In the data rows, the value 128 means zero.
Each row of this table is followed by its label. One hidden rule gives the labels. It looks at one to three of the table's principal directions, none of them among the few with the most spread.
[168 147 145  91 100 151 104 118 137 135  73 159 125 144  93 117 114 131
  79 119 100  77 126 153  88  95 135 188 165 123  79  64] 0
[125 120 100 139 165 151  84 121  53 145 117 112 105 125 138 165 151 111
 165 107 135 115 142 110 150 156 163 123  88 116 188 113] 4
[136 168 119 135  85 163 120 100 135 153 135 174 132 106 163 177 141 119
  96 134 167 102 118 205  83 131 121 139 156 117 108  74] 4
[147  98 156 110 166 138  97 129  50 149  93  87 100 173  77 100 109  69
 189 115  54 121 170  49 165  96 138 195  97  94 162 132] 4
[102 105 119 137 138 125 164 184 134 138 163 114 169 109 135 147 121 125
 122 121 139 146 143 112 124 140 143  62  90 132 115 152] 1
[170 113  86 135 121 117  81 121 188 152 119 200 140 141 118  90  98 166
  99 137 112  36  98 156 132 115 176 138 159 209  53  80] 4
[147  97 160 127 113  91 103 137 167 128 108 119 148 159  96  65 112 158
  95 117 120  78 127 142  94 100 116 142 142 175 100 128] 3
[121  76  85 206 180 169  81 142  79 178 204 103 154  82 199 172 110  86
 190 136 170 148 106 142 160 197 154  31  58 133 195 149] 4
[126 136 137 149 140 105 137 115 189  88 144 122 141 128 136  72 112 149
 118 131 122 124 100 107 159 126 117 120 146 161  89 159] 2
[106 148 156 119  98 121 164 130 141 138 150 113 145 113 160 161 154 135
 105 109 156 127 133 145  97 121 107 131 137 108 134 116] 1
[124 205  80 120 122 154 145  75 140  83 111 176 103  90 148 162 144 128
 105 139 143 125 108 153 151 151 130 147 153 102 112 109] 3
[114 160 147 105  88 141 141 139 142 145 121 134 139 113 162 182 155 162
  83 100 153  98 131 139  85 128 143 131 153 137 108  71] 7
[154 152 181  84 140 152 129 150 103 112  68 102 104 151  71 123 146 100
 102 112 121 178 139 139  64  97  96 181 142  57 130 134] 4
[103 104 194  83  42  71 191 161 153 117 105  96 138 156 104 130 136 196
  99 142 150 174 156 132  57 112  73 114 153 154 146 156] 1
[105 175 121 102  58 115 159 110 201 114 138 193 122 112 131 137 123 152
 101 162 116 128 126 165 127 103 114 157 213 154  58  73] 2
[129 158 142 102 108 128 146 133 122  94  99 135 103 152  81 127 142 132
 126 140 131 160 134 149 102 118 108 151 150 130 117 144] 3
[ 91 140 107 139 118 117 149 104 165 116 190 144  97  97 185 148 131 150
 188 173 126 207  91 110 204 151 124 113 181 145 145 125] 0
[142 107 153  70 133 149 143 183  54 119  44 106 106 174  23 116 107  82
 124 139  72 169 194 106  82 101 112 139  85  80 138 168] 0
[122  73 107 116 163 128 136 188 108 132 125 128 128 156  88  95 107 124
 139 140  69 155 151  84 161 114 166  66  89 139 108 157] 4
[163 159 158 126 113 144  91  76 162 128  97 147 131 137 136  89 114 128
  84 107 102  54 111 126 126  90 129 205 177 123  71  60] 0
[113 124 133 106 116 153 141 133  77 148 122 127 104 135 128 157 134  97
 146 140  98 157 159 122 133 117 125 127 118  88 154 117] 2
[135 161 139  71  60 139 153 152 142 112  60 192 121 159  43 127 118 131
  65 155 101 135 174 172  58  75 116 159 175 122  39  86] 1
[111 132 145 115  61 124 154 121 144 135 135 161 123 133 119 136 124 125
 118 171 128 176 148 178  96  99  87 133 175 109 109 103] 4
[110 157 151  78  40 109 166 121 190 130 110 180 115 127 118 134 118 151
  91 169 104 144 148 162  93  86  90 169 213 131  75  78] 4
[150  80 155 148 164 127 109 189 143 143 127  85 177 126 106  96  98 117
 105 109 142 130 125 129  79 134 123  84  87 134 117 167] 4
[118  97 163 138 168  94 138 187 143 114 148  56 162 128 108 103 130 136
 136  95 148 148 122 101 110 140 116  98  94 148 147 191] 5
[126 129 130 108 126 129 118 131 108 130  97 123 122 134 112 131 130 128
 116 114 110 100 150 116 122 122 137 143 121 125 134 110] 4
[161 110 130 130 153 107  97 147 179 126 118 129 143 141 108  82 109 164
 114 111 121  85  95 110 128 123 156 140 143 187  88 125] 6
[129 122 149  88 157 156 127 198 100 109 100  77 137 130  78 131 106 117
 129  97  84 123 131  89 125 141 155 118 101 149 123 134] 0
[115 128 121 122 107 126 141 117 128 132 136 135 119 122 145 139 125 131
 136 146 122 131 130 137 138 135 118 120 133 134 143 129] 2
[127 154  85 137 111 154 117  98 159 153 150 196 119 103 174 151 116 123
 126 154 111 102 115 141 163 127 156 133 165 139  81  69] 0
[135 122 176 104 124 113 140 167 111 110 104  64 155 135  91 135 142 146
 103  82 160 116 128 138  64 137 111 135 104 134 158 149] 3
[125  95 131 145 147 118 123 153 131 145 173 115 151 128 122 112 125 112
 146 119 122 137 121 135 139 113 136 116 120 126 125 125] 3
[123 172 112 117 103 135 145  75  97  89  93 168  84 148  93 125 148 101
 128 160 123 161 155 160 130 106  94 167 146  76 129 134] 4
[134 116 114 151 155 115 109  98 141 132 161 127 122 122 150 102 123 121
 164 131 116 122 102 111 182 128 135 146 137 130 141 127] 6
[125 107 140 163 163 111 116 115 153 139 177  89 148 117 184 100 124 137
 147 101 126  93  95  88 176 139 138 119 115 151 144 142] 5
[158  83  95 124 142 159  81 155 107 177  90 181 110 164 103 103  97 111
 115 159  75 101 153 140 118 107 165  92 108 146  92 115] 0
[121 106 126 127 112 107 130 193 133 159 148 131 174 131 104 157 152 152
  99  95 174  97 143 173  60 120 154  97 113 164 107 105] 0
[144 165 158  83 140 135 149 145 121  70  69 107 101 157  62 110 132 134
 122 119 107 161 126  95 117 120 119 170 140 123 111 160] 7
[139 181 140 116 109 142 139  90 101 105  93 134 125 120 108 154 163 105
  87 107 170 124 139 183  73 115  94 183 134  54 139 108] 6
[102 144 158 150  88  88 144 102 213 124 190 123 137 100 190 128 138 171
 141 143 170 158  85 147 135 135  89 139 200 165 126 119] 4
[122 117 187  91 108 120 149 152 103 132 101  65 145 137 118 137 131 137
 107  89 119 105 149 103  89 122 110 146 109 118 161 129] 1
[129 150 153 106  93 112 141  86 143 102 102 123 114 129 118 109 118 131
 118 138 112 120 130 132 127 116  87 182 160 115 136 123] 0
[129 164 133  97 113 152 150 145  91 116 101 154 126 137  67 157 166  93
  91 114 139 167 161 178  71  84 121 162 140  43 100  87] 4
[132  69 162 108 142  79 177 182 141 111 131  70 153 152  89  76 118 146
 114 123 123 159 124 128  97 122  90  85  84 131 160 224] 5
[ 97 145  91 162 100  90 179  87 239 104 190 159 147  79 240 127 123 210
 104 158 168 117  70 126 180 176 123  54 154 197 107 162] 0
[126 167  91 153  94 147 152  87 140 106 147 205 126 118 117 135 136  96
 107 175 158 179 132 212 115 107  99 122 158  74  81 115] 0
[122 117 142 119 135 127 146 147 117 124 137 104 140 130 116 122 125 117
 130 115 111 136 134 111 134 119 128 125 113 113 131 135] 7
[ 96 161 144 100  42 116 189 123 152 128 141 165 155 115 119 159 144 125
  72 133 140 123 163 192  76  84  93 147 167  92  84  75] 3
[118 184  93 125 117 159 138 120 148  85  95 174 123 103 117 148 116 129
  95 148 133 136 135 135 130 148 138 112 143 133  72 118] 0
[124 132  93 184 180 115 118  94 174 102 184 118 145  88 203 114 141 165
 133 108 168 122  62 105 195 170 154  86 122 147 137 144] 4
[155  91 195 108 129 117 128 170 120 143 104  68 159 155  89  99 108 122
 111  97 118 107 137 113  72 109 107 148 103 129 136 151] 4
[138 121  34 203 203 177  87 108  83 156 163 182 122 106 163 152 120  70
 178 153 142 148 131 107 197 159 186  73  74  96 121 136] 3
[172 106 137  83 147 124 116 133  88 112  30 124  80 190  50  76 116 126
 118 146  84 132 152 116  98 112 110 151 101 116 151 190] 6
[156 134 134 113 167 155 110 133  86 112  59 112 113 144  87 109 127  96
  98 114 113 124 149 122  98 125 120 138  88  77 138 159] 0
[103 127 149 140 117 102 160 130 159 139 188  96 153 102 202 166 165 184
 131  96 179 145  93 102 138 144 139 108 144 138 152 111] 4
[139  38 164 180 190  92  99 174 152 150 175  28 176 136 188  85 106 193
 161  84 150 102  78  32 162 177 165  47  69 222 172 195] 2
[100 186 156  87  79 127 185 118 134  94 119 129 108 126 116 160 148 128
 125 137 126 164 143 130 117 116  94 170 168 109 120 123] 1
[150 125 126  86  97 163 110 123  73 156  49 160 104 155  88 139 100  99
 109 146  72  89 184 121 102 105 136 160 117 105 118  90] 0
[141 169 136 120  96 112 123  95 179 107 106 159 138 117 108 109 130 133
  75 123 147  88 120 186  86 105  97 186 177 121  86  95] 1
[169 102 154  74  98 133 117 160  92 150  37 147 113 199  33  95  96 116
 105 140  69  87 183 122  70  81 129 168 116 144  94 129] 3
[172  99  82 156 192 173  84 146  86 172 106 141 145 130 137 134 104  98
 121 112 123  68 133 103 131 152 187  86  49 129 121 142] 1
[155  72 110 173 216 151  62 167  88 170 138  83 149 118 152 133 119 117
 157  93 148 113 110  86 138 171 181  74  57 140 170 149] 0
[109 148  49 192  81  75 176  48 238 139 243 237 149  78 226 141 157 175
 115 182 212 147  71 221 161 129 110  94 189 131  95 113] 4
[123 176  81 120 116 164 118 100 130 114 109 194  98 111 124 146 125 104
 116 159 108 124 135 165 144 128 136 138 156 114  92  92] 0
[128 170  46 197 127 117 109  46 230 132 212 208 132  58 245 148 135 171
 132 159 199  95  40 188 185 179 143 107 183 181 105 101] 2
[151 108  87 123 137 160 107 140  78 157  96 178 117 156  85 131 108  95
 134 148  90 112 165 123 132 110 168 121  99 118 100 109] 4
[152 108 136 114 143 144  92 133 112 169 113 131 116 152 122 108 117 106
 130 117  79  73 134 122 130 103 149 157 124 134 120 101] 5
[137 101 170  97 116 123 143 159 102 142  95  95 129 169 101 112 118 131
 119 117  96 106 155 101  99 111 121 129 100 142 136 156] 5
[115 104 145 113  84 108 153 145  98 137 121 135 117 158  83 132 143 116
 132 159 142 187 169 183  72 101  82 120 128  99 155 150] 7
[ 88 144 154 120  77  71 190 124 179 103 182 127 140 124 131 127 166 157
 121 131 161 168 121 172 112 100  82 140 176 125 124 132] 4
[112  85 112 154 168 131 105 166  94 164 158 105 130 132 150 140 136 119
 164 120 128 135 140 103 147 145 160  71  83 146 160 146] 4
[140 124 112 136 149 110 116 144 174 106 138 143 131 124  96  93 111 135
 135 144 129 146  99 146 136 131 128 128 150 159  99 147] 2
Here are more rows. What is the label of each one?
[124 123 125 148 133 122 122 115 130 118 148 129 138 132 128 112 127 128
 139 125 125 128 123 117 156 120 138 129 132 131 115 117]: 4
[108  59 184 118 150  79 159 204 117 132 157  20 156 144 120 115 128 158
 166  97 136 158 125  73 118 151 115  81  76 171 199 212]: 3
[ 81 186 129 145 135  87 182  93 189  81 213 111 105  79 178 154 162 137
 202 147 172 229  78 107 197 155  87 166 191 117 160 162]: 5
[122 136 139 145 125 120 113  96 142 124 143 124 126 125 145 109 128 123
 137 125 122 114 122 122 152 118 118 155 150 128 126 110]: 1
[141 162 114 140 108 179  95  80  72 132  94 154 109 116 128 165 132  79
 117 143 154 122 146 194  91 140 104 148 122  76 152 100]: 4
[113  83 153 122 100 111 138 158 121 170 157 123 133 156 132 126 131 136
 147 137 109 145 148 124 120  98 129 111 135 143 131 115]: 3
[ 94 194 149  66  65 119 201 129 134  69  84 129 108 118  92 166 146 141
  96 142 137 168 155 152  85 130  77 155 158 107 129 144]: 1
[166 133 123 119 147 178  53 161  95 177  68 150 120 140 101 158 114 109
 119 111 121  75 151 121  81 131 178 152 122 151  96  72]: 0
[139 125 136 131 151 141 102 132  89 139 121 118 121 144  98 124 135  90
 147 113 117 126 143 127 124 110 133 160 117 102 135 118]: 6
[121 152  63 134  98 167 110 103 160 187 171 238  96 104 197 184 130 136
 146 177 111 130 108 155 172 123 182 121 196 149  73  30]: 2
[145  98 187 104 169 129 114 197  76 112  73  33 157 156  57 107 123 118
 110  64 122 106 153  86  74 130 131 128  64 129 154 169]: 7
[134 149 141 133 128 127 137  84  90 106 101 118 122 137 112 123 156 102
 110 115 151 140 150 144 106 109  93 165 114  50 155 137]: 4
[120 200 114 107 109 153 130  87 136 114 114 180  80 117 128 162 139 108
 152 153 108 158 132 114 161 113 131 205 197 100  95  72]: 1
[112 131 169  98 129 101 184 167 136  84 119  65 136 127 113 133 145 165
 120 109 153 182 117 101 103 148 101 107 114 129 162 192]: 5
[151 127 159 129 132 128 118 104 102 114  97 108 116 157 105 104 137 122
 126 120 134 143 131 121 111 111 107 162 125  94 146 140]: 5
[119 131 105 170 144 134 123 113 142 153 184 145 143  94 187 157 157 124
 128 123 177 150 107 157 133 134 136 102 132  93 133 105]: 5
[120  83 200 136 173  73 171 159 115  96 146   7 135 156 121  83 147 142
 166 102 155 199 116  72 121 142  72 105  74 117 217 255]: 7
[140  96 224  95 184 104 132 176  77  79  71   0 148 161  50  68 130 111
 118  52 106 131 146  62  92 117  90 162  64  87 191 203]: 3
[116 122 142 125 100 101 159 154 157 114 128 123 156 130 107 118 123 145
  97 131 150 127 141 154  85 126 102 101 122 150 109 158]: 1
[165  60 140 128 184 119 112 164 113 134 105  69 147 150 124  86 104 159
 125 100 113 102 105  71 133 154 155  82  61 159 165 188]: 5
[113 125  74 142 114 109 153 119 186 119 166 192 141 106 134 106 104 132
 117 170 112 133 120 155 166 120 131  95 149 143  76 127]: 7
[138 150 127 124  98 125 156 104 186 127 151 166 143 120 163 127 132 164
  93 128 134 112  92 138 135 109 138 141 173 135  75  89]: 3
[150 142  15 173 179 184  73 106 163 147 158 236 115  96 164 117  92  98
 130 172  94  86  88 164 201 149 196  79 133 160  50  97]: 0
[118  85 136 150 134 129 121 164 102 175 173 103 162 129 150 148 133 119
 143 105 142 112 138 128 118 129 149  88  91 140 146 119]: 3
[154 156  84 146 144 192  75  98 102 147  94 178 106 107 145 155 114  86
 115 150 133 104 129 172 116 152 141 123 119 106 120 102]: 4
[131 174 125 130 150 138 140 101 133  95 138 126 115 110 135 136 157 114
 127 115 150 155 100 143 138 131 116 159 144  82 132 131]: 3
[139 118 165  72  93 117 146 179 136 116  68 130 121 179  39  91  96 131
 107 145  74 120 164 124  81  93 111 148 139 169  82 151]: 0
[139 122 170 138 113 113 109 102 150 143 132 100 158 123 157 105 131 138
  88  90 142  63 117 146  99 110 108 160 137 121 132  96]: 2
[ 76 142 111 156 125 111 171 131 146 102 191 110 145  91 173 162 132 143
 169 135 157 166 120  88 182 170 132  82 121 158 141 157]: 3
[126  47 102 169 165 119 103 131 103 160 173 126 129 150 139  83  93 112
 193 155  76 148 134  69 214 120 162  81  95 143 142 143]: 6
[134 123 217  72 136 117 165 166  75  59  40  29 129 186  32  72 130 123
  91  82  89 138 170  75  81 100  86 153  81  96 149 201]: 6
[153 129 166 129 131 146  96 150  93 147  89  97 161 144 107 140 150 125
  75  66 166  66 147 149  44 116 138 142  97 116 123 101]: 6
[121 131  53 133 118 131 129 162 179 122 146 210 148 109 111 138 112 161
 101 156 131 115 117 165 138 139 181  68 147 192  45  97]: 4
[106  84 147 140 129 117 126 170 110 174 169 102 136 133 146 152 137 126
 170 129 136 175 146 104 125 123 136 100 121 130 156 123]: 1
[141 123 152 119 124 123 116 130 136 139 124 121 122 140 119 119 128 132
 135 125 124 133 120 128 115 114 122 158 150 130 128 116]: 2
A new table starts here. A hidden rule labels the rows of this table. It goes by one to three of the table's principal directions, not those with the most spread.
[140  94 120  76 154 169  25 121 143 222 143 147 153  70 127 137 150 125
 158  44 200 166 144 142  98 105 189  79 134 102 157 186] t
[171  85 115 164 135 201  39 158 122 171 108 103 137 145 218 225 110 103
 220 114 181 142 212 160  94 128 160 152 157 185 218 187] e
[109 153 171 171  87  40 148 137 162 120 109 147 112 163  96  83 177 145
  87 170  58 101 112 130 132 160  89 144 150 110 158 104] g
[145 119  98 125 124 147  76 110 134 162 110 157  97 129 156 141 144 138
 133 119 139 106 117 131 138 136 147 117 128 120 177 152] g
[178  40  93 103 142 209  55 140 107 185  86 155 134 112 191 213 128  76
 189  91 188 149 201 169 101 112 170 143 172 149 211 177] m
[117 136 199 113 161 151  89 129 139 124 192  89 179  95 132 140  82 133
 117  65 170 146 164 118  70  66 118 146 160 173 132 133] g
[125 120 119 173  97  57 228 153  81  15  31 129  96 206  58  80 176 167
 126 218  43  51  57 137 215 174  74 138  82  81  58  74] g
[ 87 145  77 137 116  80 240 127 108  46  93 105 111 144  58  71 174 141
 104 212  81 124  46 113 193 183 126 101  90  85  37  82] g
[108 161 164  61 154 157 124  93 138 128 211 115 151  62 109 119  83 113
  68  64 163 141 130  84  71  67 138 139 153 162 114 119] e
[109  80 130 109 156 182 141 131  95  70 125  82 155 106 150 193 116 122
 168 107 202 156 156 118 107 109 150 138 143 181 119 150] g
[114  90 104 116 138 156 184 140  78  55 100  81 143 118 109 153 139 111
 170 129 158 173 124 133 158 116 133 110 138 143  71 112] t
[116 147 124 117 123 145 168 135  98  82 126  95 133 134 109 105 123 132
 148 128 131 148 107 112 164 112 130 106  96 121  55  98] r
[152 129 128 122 128 152  92 144 129 135 144 110 123 123 175 146  98 121
 155 108 150 156 150 135 122 104 113 135 141 160 135 131] m
[118 133 209 101 136  69  88 142 195 154 172 158 126 111 112 121 123 137
  62 110 105  74 159 101  33 123  98 193 163 161 183 162] t
[127 193 183 126 123  99  78 125 192 177 189 140 128 129 140  63 110 139
  78 104  96 127 140 108  94 101  99 148 139 127 146 109] d
[143 110 155 122 131  57  84 137 164 170 111 174 134 123  86  75 170 146
  84 119  91 105 110 163 126 132 105 129 152  75 155 119] r
[ 83 166 174  72 172  55 128  88 193 122 181 153 133  80  37  32 159 159
  22  83 108  94  94  77  75 108 107 152 142 106  93 119] d
[188 101  78 132 136 210  98 126  88 183 120 165 123 146 193 166  58 106
 158 127 139 115 142 164 151 110 131 121 101 114 151 142] g
[ 83 141 190 132 132  81 179 115 121  46 143  93 152 115  76 117 140 159
  95 119 140 113 112 100  98 118  97 153 147 160 105 113] g
[134  84 101  75 169 213 146 122  73 144 148 131 177  89 104 155  72 104
 130 103 169 133 115 139 130  95 177  90  95  99  80 141] e
[143 141 157 115 176 135  38 112 186 210 188 136 158  87 137 120 110 113
 110  55 154 145 187 132  49  92 133 156 175 146 179 160] m
[107 114 107  73 151 148 128 100 146 150 155 158 124  88 122 120 125 118
  81 112 140 134 109 108 121 118 158 109 129 109 122 134] e
[154  60  67 100 160 173  61 128 135 183  99 155 111 104 170 180 148 108
 179  91 174 157 158 154 135 129 172 102 141 121 161 180] g
[120 160 210 156  69  85 117 147 160 164 170 143 133 141 164 143 100 134
  88 151 100 114 146 126  81 139 100 152 148 158 203 132] e
[119  96  68 152 162 112 147 116 124  80  72 121  97 146 108 134 180 145
 162 141 123 121 113 133 174 154 126 118 125 117  98 139] m
[112 134 187  78 102 113 170 147 121 136 164 133 181  95  88  96 107 102
  69 136 122 144 121 125  92 116 135 134 131 110 109  92] g
[ 94 154 255 120  97   4 126 132 176  95 162 156 118 123  87 107 136 196
  38 116  91  54 100  97  79 125  63 167 140 150 156 127] m
[103 214 133 169  99  31 119  97 200 146 124 162  68 164  98  46 196 176
  70 170  58  61  86  85 127 191 113 148 106 101 159 125] g
[135 181 147 145 128 111  75  99 171 197 169 160 111 128 125 108 118 141
  89 105  99  87 129 113  97 125 128 132 128 121 176 149] e
[ 95 112 131  66 118 158 190 133 128 115 158 141 133 104 160 161  92  99
 101 150 145 153 137  92 116 133 164 128  99 142  99 123] m
[111  94 132 154 121  98 161 149 128  70  78 115 122 157 108 132 175 121
 128 174  93 118 131 138 144 149 115 149 165 133 140 109] g
[118 132 180 121 146 116 170 129  86  73 142  85 190 106  53 102 114 133
 118  93 140 141 118 138 122  83 106 127 140 124  65  88] t
[117 142 132 136 107  81 178 148 135 115 125 152 113 160  98  86 120 149
  82 192  49  89  70 130 178 153 107 106  83  76  83  95] g
[190 115  78 143 118 153  45 125 145 255 123 197 102 136 194 159 104 111
 154 119 123 125 152 174 134 146 145 106 115  96 203 173] t
[145 115  49 109  89 210 135 129 100 170 127 146  84 130 229 200  89  90
 174 154 149 178 128 130 184 142 179  71  91 133 137 139] r
[117 188 135 138 158 106  95  90 160 132 154 112 125 117  90  64 154 154
 115  79 131 126 121 101 113 108 116 132 134 124 109 123] d
[160  94 117 103 157 181  76 107 111 159 135 145 140  98 153 184  96 112
 124  90 169 107 152 143 100 100 159 142 149 146 180 150] t
[110 122 102 126 103  76 146 126 155 136 116 171  70 137 131 130 152 151
 100 167  81 107  78 121 171 169 122  92 106 100 128 139] m
[121  90 160 118 150  93 172 162 121  51 105 106 158 137  97  99 134 132
 115 148 114 132 130 144 132 115  82 166 146 128  77  86] g
[133 173 191 103 165 113  27  94 185 198 226 126 151  62 129 114  94 143
  85  17 164 152 155 119  56  59 113 130 178 158 165 146] m
[105 110 185 105 140 130 122 125 156 116 169 120 151  98 180 190 100 121
 112 103 179 146 190 107  57 114 136 177 160 198 172 146] r
[134  49 157 102 151 173 105 169 111 142 147 106 179  93 170 230  81 101
 172  98 188 174 188 160  92 102 157 120 151 168 146 168] m
[144 141 154 154 115 134 131 133  99 127 134 108 158 134 121 130 105 124
 142 114 129 141 136 152 132 104 110 123 138 131 128 107] d
[141 129 107 131 132 134 125 108 127 154 129 159 115 129 128 122 117 126
 110 128 116 108 117 133 130 129 119 127 126 113 144 136] d
[173 181  84 170 167  99  37  98 169 170 100 151  81 162  87  36 177 166
 131 104  88  56 109 128 129 135  94 156 125  92 147 148] t
[ 82 131 122  86 124  69 220 134 123  94 137 140 130 107  47  76 142 151
  80 162  95 126  48 109 165 157 127  78  70  69  22 109] g
[107  49  79 141 128 141 147 121 116  95  59 156  83 150 160 232 167 136
 151 180 134  76 126 124 153 187 178 124 120 142 182 181] g
[126 183 132 122 107 102  98 115 169 165 166 136  97 116 147  97 131 136
 109 111 120 146 119 106 119 128 116 120 131 137 140 128] r
[160 193 183 156 102 104  66 146 183 189 191 133 119 144 188 105  74 125
 108 117  99 133 170 130  77 107  70 174 154 167 184 124] r
[181  51  85 105 174 245  76 154 114 181 130 129 149 118 243 240  56  59
 213  93 195 185 242 163 100  95 167 152 143 177 162 171] d
[136 118 107 138 109 134 133 123 118 158 116 153 115 132 138 163 126 119
 131 149 123 109 125 136 128 157 149 119 117 121 163 152] n
[111 170 195 139 125 119 136 126 125 106 166  87 170 119  98 105 114 134
 118  97 138 139 144 112  89  96 111 146 145 153 115 108] n
[110 114 144  82 129 189 166 129 122 111 179 120 145 105 201 184  54  91
 111 126 160 174 165 106 113  93 146 139 129 174 118 108] t
[148 119 116 158 171 133  92 120 100 110  86  99 155 134  53  93 170 147
 161  95 143  94 120 150 122 116 123 136 144 108 119 141] s
[154 128  88  89 159 151  89 126 152 193 177 147 135  94 171 108  75 119
 111 106 135 184 113 157 165 100 139  81 107  88  91 106] m
Here are more rows. What is the label of each one?
[192  82  68 128 119 184  57 122 138 236 105 211  88 143 238 203  94  91
 147 139 134 110 177 165 125 148 156 142 129 125 237 172]: e
[165  92  56 158  90 173 157 138  55 121  50 147  96 174 149 171 130 117
 185 180 114 104  99 162 206 160 145  92  89  98 132 130]: t
[ 81  64 105 103 146 113 226 136  88  48  71 121 152 122  43 130 181 131
 120 178 129 106  85 121 151 172 164 113 101  90  64 128]: g
[149 135 109 102 136 144  78 127 147 195 150 155 119 110 134 106 117 121
 122 102 126 135 122 133 125 116 138 105 121 102 133 144]: t
[125 146 162 183 130 181 127 137 121  62 138  61 140 172 208 162  91 118
 172 129 147 157 193 118 120  89  96 180 167 211 151 100]: t
[165 116 115 130 161 213  28 137 124 184 151  97 153 112 172 161  96 110
 186  72 182 158 172 151 104  84 156 117 152 152 164 165]: t
[129 191 126 164 115  87 107  98 156 163 147 140 111 138 111  62 143 153
 100 120  90 129  93 131 153 128 100 103 128  94 131 104]: t
[ 95  91  90 103 125 120 181 131  98  83  93 118 120 112  85 132 172 139
 146 144 141 148  76 123 178 153 155  71 102  98  67 132]: g
[115 171 174  65  92 104 115 123 145 142 185 132 128  82 143  86 111 144
  88  83 149 183  95 109 140  89 121  90 117 122  93  86]: m
[179 172 102 151  92 110 128 126 115 170 125 176  88 166 138  82  89 137
 106 155  61  90  83 151 178 130  76 116  90  83 121  98]: m
[135 213 211 143  92  30  66 111 212 169 179 178  77 144 141  67 124 175
  41 111  64  62 119  97  82 120  53 180 149 146 198 120]: m
[150  90 144 160 124 145 153 168  92 101 109  95 170 148 152 164  98  99
 171 145 135 165 173 174 130 116 102 149 154 150 126 107]: e
[133 113 117 133 125 127 121 137 129 128 107 117 134 125 132 131 156 111
 150 131 142 156 148 141 121 139 135 138 153 135 144 128]: g
[209 154 112  92 145 182   0 118 169 255 189 190 117 109 227 102  45 124
 115  61 144 146 147 161 128  70 122 114 113  99 172 129]: m
[123 157 135 155 101 115 113 134 151 134 132 122  98 151 161 143 135 136
 139 145 110 122 137 113 131 146 129 131 125 151 155 136]: t
[119 155 117 141 103 124 157 121 101  93 118 118 104 146 112 113 130 155
 126 150 108 105  72 115 175 134 120  97  96 114  97 112]: m
[121 140 179 100 119 104 139 146 128 122 165 106 164  95 107 115 109 126
 111 106 145 160 131 128  99 107 115 131 136 140 100 111]: t
[139 120  83  82 101 164  73 116 156 237 155 179  93  89 207 184 118 102
 141 108 163 172 142 125 128 147 197  76 108 122 179 174]: d
[110 151 199 127 111 126 152 154 118  87 168  84 156 130 139 146  84 136
 134 115 134 148 146 112 117  93 109 132 120 168  94 106]: m
[112 204 159 129  99  80 154 121 129 119 153 119 128 133  75  44 134 162
  99 124  94 127  71 108 160 121 105  95  86  89  61  83]: g
[131  94 151  80 150 126 120 154 126  99 146  92 157  82 139 149 116 116
 150  81 181 199 157 140 112  90 118 132 158 163  90 117]: m
[127 161 157 161 123  52 109 130 166 149 124 147 119 147  75  75 164 159
  98 139  76  77 111 128 110 154  99 145 128 101 145 136]: e
[ 82 198 239 136  81  46 189 149 127  71 168  95 165 138  39  38 128 170
  59 145  70 108  65 105 133 111  78 116 112 104  64  62]: r
[162  81  78 161  88 164 175 163  70 108  64 127 120 172 188 177 112  95
 192 188 120 163 139 178 197 151 122 113 116 121 124 102]: d
[128 178 130 153 128 125 124 112 137 118 135 112 120 148 141 109 126 146
 140 122 129 123 136 109 136 129 126 140 102 137 113 114]: t
